Each run below is a few steps of one of 4 hidden systems, one row a step.
W, trace 1:
62 -48 9 4 14 38 -27 24 -27 20 5 -47 13 -16 -16 -18 24 0 -42 -7 -13 30 -17 41 -14 10 -27 18 35 28 42 -37
71 -40 12 -6 13 34 -33 10 -46 20 25 -41 16 -20 -14 -22 31 9 -27 7 0 47 -15 42 -4 -3 -23 31 18 29 42 -28
74 -27 7 -18 16 35 -35 -4 -53 24 41 -23 14 -17 -10 -30 35 19 -17 14 15 51 -3 37 7 -16 -12 41 1 22 37 -17
65 -6 8 -24 9 25 -32 -19 -59 24 57 -11 8 -10 -9 -28 37 22 -5 25 27 49 7 26 12 -24 4 42 -18 16 36 -6
49 7 9 -34 4 16 -27 -26 -46 24 66 8 -1 -7 -7 -23 27 22 12 30 39 45 17 11 25 -30 11 44 -32 11 26 5
32 29 3 -37 -4 5 -18 -35 -40 17 66 23 -5 3 4 -17 17 26 20 31 48 35 22 0 26 -35 20 40 -47 4 15 14
2 38 -1 -39 -15 -3 -7 -36 -23 14 61 36 -18 13 9 -9 11 18 31 32 50 23 28 -10 29 -39 24 32 -57 -3 3 19
J, trace 2 (7 x 32):
-39 64 26 -64 24 -12 0 -25 -28 8 -8 14 6 29 -6 1 3 25 5 -15 42 -45 43 -42 7 -43 13 2 -1 13 26 28
-51 57 25 -61 23 -3 8 -11 -6 13 -27 0 3 31 -4 8 -6 18 -18 -25 39 -52 44 -51 -8 -31 2 -3 20 26 34 14
-60 46 23 -49 13 2 19 5 17 14 -43 -7 -7 29 -5 20 -9 10 -27 -38 29 -57 39 -46 -18 -13 0 -11 29 37 39 -6
-59 28 19 -36 5 0 24 14 40 15 -50 -13 -12 32 -3 21 -27 -4 -44 -45 11 -52 29 -39 -27 5 -11 -14 39 40 38 -17
-54 9 9 -11 -1 9 24 28 56 14 -58 -20 -19 21 6 25 -28 -12 -47 -44 -1 -42 15 -24 -29 14 -13 -20 39 37 30 -31
-41 -14 -2 9 -10 10 27 32 60 11 -50 -23 -21 17 11 25 -32 -23 -52 -42 -24 -24 -3 -11 -30 26 -16 -21 39 23 21 -37
-22 -35 -10 27 -18 10 27 34 65 6 -39 -17 -21 6 10 28 -31 -28 -43 -33 -35 -1 -19 8 -23 38 -20 -17 28 18 5 -43
Q, trace 3, 7 rows:
-20 -8 14 15 26 -8 1 29 8 -19 -75 -35 27 2 -17 4 -7 -9 -22 -33 -35 -54 -15 -3 -23 18 -26 -37 60 -1 5 -1
-16 -8 22 7 29 -6 2 30 4 -10 -77 -35 26 3 -19 7 -6 -5 -26 -39 -31 -52 -9 -5 -28 15 -32 -36 71 9 19 -7
-16 -3 20 -3 27 -1 -2 29 2 -8 -70 -39 25 6 -18 7 4 -3 -29 -42 -18 -50 -1 -7 -31 12 -25 -31 73 18 26 -11
-10 2 21 -18 32 8 -1 22 -3 4 -69 -37 19 6 -21 6 4 -1 -32 -44 -12 -49 2 -11 -32 8 -26 -23 75 28 38 -8
-9 7 29 -28 34 11 -5 16 -12 5 -58 -38 22 9 -22 3 8 6 -37 -43 3 -42 13 -11 -27 2 -22 -17 67 31 49 -7
-8 11 30 -34 32 16 -11 16 -17 16 -46 -37 16 13 -19 -2 13 12 -36 -40 10 -39 17 -14 -25 -10 -18 -10 59 40 54 -11
-3 14 33 -45 33 15 -14 10 -26 16 -32 -34 17 14 -17 -5 11 19 -41 -31 20 -32 22 -17 -20 -22 -19 -2 48 38 59 -10
N, trace 4 (7 x 32):
29 -14 -19 40 -16 -17 -11 -20 -13 -20 46 24 1 -16 12 -12 4 -7 47 43 -16 37 -25 28 28 -1 15 9 -49 -53 -52 24
45 -24 -22 38 -23 -2 -11 -15 -12 -15 59 17 -3 -24 8 -17 11 -6 33 43 -13 56 -25 34 31 1 11 24 -53 -39 -44 9
59 -35 -16 36 -24 7 -11 -10 -15 0 62 8 -7 -24 8 -20 7 -8 19 42 -12 64 -24 44 25 5 6 35 -47 -24 -28 -8
61 -42 -20 31 -24 18 -17 -2 -8 12 60 -6 -11 -25 6 -13 10 -5 -5 36 -7 75 -21 50 23 10 0 39 -36 -3 -9 -29
60 -51 -15 27 -25 30 -14 8 6 24 54 -16 -13 -26 9 -17 11 -6 -22 25 -7 80 -20 49 13 17 -7 39 -23 7 8 -43
55 -52 -11 20 -23 40 -9 15 17 34 38 -34 -22 -18 2 -11 5 -5 -39 10 -8 70 -17 47 0 22 -12 36 -8 26 24 -59
40 -52 -5 17 -17 42 -8 24 24 38 20 -37 -18 -15 4 -6 1 -10 -58 0 -10 58 -12 39 -8 26 -17 30 12 41 29 -67

Which system made each run below?
trace 5 (3 x 32):
41 -51 -2 23 -13 36 -8 28 20 32 6 -45 -10 -16 2 -9 4 -10 -53 -9 -18 48 -22 40 -16 28 -22 23 23 34 34 -59
27 -43 4 15 -2 34 -7 32 24 26 -20 -49 -2 -6 -6 0 -1 -13 -60 -21 -21 25 -17 28 -22 26 -28 9 37 37 40 -56
14 -34 8 14 2 25 1 34 26 18 -34 -51 -1 -3 -10 9 -6 -12 -60 -34 -21 2 -9 18 -24 20 -33 -5 51 42 41 -48
 : N
trace 6 (3 x 32):
-7 9 -22 19 -32 -15 7 -23 16 -2 60 44 -27 -3 24 -2 -14 -3 32 43 6 37 5 6 32 -5 27 17 -73 -34 -49 13
10 -5 -23 18 -37 -3 8 -24 17 0 63 34 -32 -6 21 -4 -9 -5 28 39 7 49 -3 17 29 -1 22 27 -72 -25 -38 -1
25 -17 -25 22 -40 5 3 -18 23 9 71 31 -34 -10 24 -6 -7 -5 18 40 1 60 -7 25 30 4 19 32 -69 -18 -27 -13
 : N
trace 7 (3 x 32):
43 -13 -15 -6 -18 13 -17 -28 -29 19 82 22 -11 -11 9 -17 17 9 25 43 26 64 1 23 31 -15 18 44 -57 -6 -10 -3
23 5 -16 -10 -28 3 -7 -31 -8 16 78 32 -25 0 17 -9 7 12 27 43 29 59 5 11 33 -17 25 43 -70 -7 -11 2
0 16 -14 -13 -38 -1 2 -34 5 15 74 42 -34 8 24 -1 -7 8 31 36 36 47 14 0 32 -15 31 33 -74 -12 -18 1
 : W
trace 8, 3 rows:
72 -29 3 -16 0 31 -30 -11 -49 23 59 -12 -1 -17 -5 -24 32 15 -6 25 20 61 -3 35 13 -13 -3 44 -14 17 27 -15
64 -28 5 -19 -3 38 -25 -4 -33 33 54 -19 -5 -10 -6 -22 24 14 -17 18 18 58 1 34 3 -12 -4 44 -8 30 45 -29
59 -26 6 -25 -2 38 -23 4 -18 40 37 -25 -9 -7 -5 -15 19 12 -39 4 21 51 5 32 3 -7 -13 42 3 45 57 -39
 : N
trace 9 (3 x 32):
23 -30 13 13 20 22 -10 32 -2 10 -42 -52 19 -11 -16 -3 11 -6 -46 -29 -28 -5 -18 23 -30 18 -37 -10 62 24 36 -36
21 -33 17 -1 13 27 -8 31 5 15 -34 -51 10 -4 -16 -3 1 -4 -52 -32 -14 -9 -8 16 -27 17 -31 -4 63 38 48 -42
14 -23 20 -14 11 27 -4 32 9 23 -31 -50 6 6 -14 6 3 -10 -60 -36 -6 -6 0 12 -27 15 -31 4 50 48 57 -47
 : Q
